In the data rows, zero lies at 7.5, halfway between 7 and 8.
Some points, one per row:
9,9,5,8,7,7,11,9,7,9,7,6,7,7,7,10
7,7,8,5,5,6,8,6,10,8,5,6,4,6,6,9
8,6,7,7,8,7,8,6,8,8,8,8,8,9,8,8
7,11,6,6,5,8,5,8,6,9,4,7,4,5,7,6
11,9,7,3,6,6,5,5,7,10,7,7,5,6,10,8
5,4,10,7,9,9,9,3,11,5,12,8,10,13,10,9
8,4,9,5,8,7,9,5,12,6,10,7,8,12,9,9
2,7,9,14,12,15,4,14,0,6,8,9,15,11,6,1
7,11,7,6,5,8,5,8,6,9,4,7,5,5,7,6
6,8,8,13,8,8,7,11,3,11,7,9,8,3,4,5
4,5,10,14,11,13,4,14,0,6,8,10,14,12,8,2
9,10,8,6,4,8,5,7,8,8,5,8,5,6,6,8
10,8,3,8,9,7,8,6,4,10,4,8,6,7,8,10
6,9,8,5,4,8,6,7,10,7,6,6,5,6,7,7
10,8,8,14,8,3,12,5,13,10,13,10,10,1,6,10
10,8,5,8,8,5,9,6,7,9,8,9,7,6,8,10
7,6,8,9,8,6,11,5,13,6,11,8,8,8,7,10
10,5,7,6,9,4,7,2,7,9,5,8,4,6,9,10
11,6,7,6,7,6,11,5,11,7,10,7,8,10,10,11
6,4,10,5,9,7,9,6,14,3,11,7,9,13,9,8
8,7,7,8,8,9,8,9,4,8,9,7,10,11,8,6
0,6,8,12,10,10,4,8,5,3,7,10,7,8,4,4
9,6,8,6,8,7,9,4,11,7,9,8,8,11,9,8
10,7,7,6,6,6,10,7,9,8,8,6,7,11,10,9
13,8,4,8,9,5,7,5,1,14,5,10,6,3,8,9
2,8,8,15,14,15,1,15,0,5,8,11,13,12,7,0
8,10,8,7,5,9,5,8,5,8,5,7,6,6,7,6
8,10,7,6,5,8,5,8,6,8,5,6,5,4,7,6
10 more points follow, each with its number after it:
11,10,5,3,6,7,6,5,5,10,6,6,5,6,9,7 0
10,6,8,6,7,6,12,5,12,7,12,7,8,10,10,10 1
1,4,10,10,11,10,6,9,10,4,7,9,10,10,5,5 2
7,5,9,8,8,6,11,5,13,6,11,7,9,8,8,9 3
2,8,9,11,9,15,4,13,1,5,8,9,14,12,7,1 4
2,5,8,12,11,9,3,10,5,8,2,9,7,5,3,5 5
6,6,7,9,12,11,4,11,0,7,8,11,13,10,7,4 6
4,3,10,7,10,8,8,7,13,3,10,8,10,12,7,7 7
7,6,8,9,10,11,7,10,3,7,8,8,11,11,7,5 8
11,9,6,11,8,4,8,6,2,12,8,9,7,2,7,9 9
Which two of these numbered points are nearest to each point below, ignoring the direction in which the first points spread most? Their numbers follow each, nearest first.
10,4,6,5,9,4,8,4,6,11,5,8,3,8,8,11 > 6 8
7,8,7,4,5,7,7,7,11,6,5,7,4,6,7,7 > 4 2
10,7,6,6,8,8,9,8,6,8,9,6,9,11,9,7 > 8 4
12,11,6,4,4,7,6,6,5,10,6,7,5,6,9,7 > 0 4
0,6,11,11,11,10,3,12,6,7,0,11,5,6,4,5 > 5 2
Here are 10 other points, each followed by its number:
11,6,7,5,5,7,4,8,6,10,6,8,6,6,7,7 0
9,4,7,3,11,2,6,2,9,13,6,8,5,9,7,12 1
11,10,7,3,5,6,6,4,5,9,7,6,5,6,9,8 2
9,5,8,6,8,8,7,5,9,8,9,7,8,10,8,9 3
11,8,2,6,11,7,7,7,0,9,1,10,4,8,10,9 4
8,8,5,9,7,7,8,9,4,10,6,7,7,6,7,8 5
6,9,7,9,6,8,11,10,12,4,9,6,8,9,7,9 6
6,9,8,10,6,7,12,10,12,5,10,6,8,7,7,9 7
4,9,13,8,6,6,11,8,15,2,15,5,10,7,8,8 8
6,9,11,8,6,7,11,7,15,3,13,6,9,6,8,10 9
Which two of these numbered points are nearest to each point below, ignoring the direction in which the first points spread most? Their numbers follow each, nearest first.
11,11,6,4,4,8,6,7,4,10,6,6,6,6,9,7 > 2 0
8,8,8,4,6,7,7,6,11,6,7,5,4,5,6,6 > 0 2
9,5,9,5,9,7,9,5,11,7,10,7,8,10,9,9 > 3 6
5,9,8,9,7,6,12,8,13,5,10,6,8,6,8,9 > 7 6
7,9,8,5,4,7,6,8,8,8,4,6,4,6,7,7 > 0 2
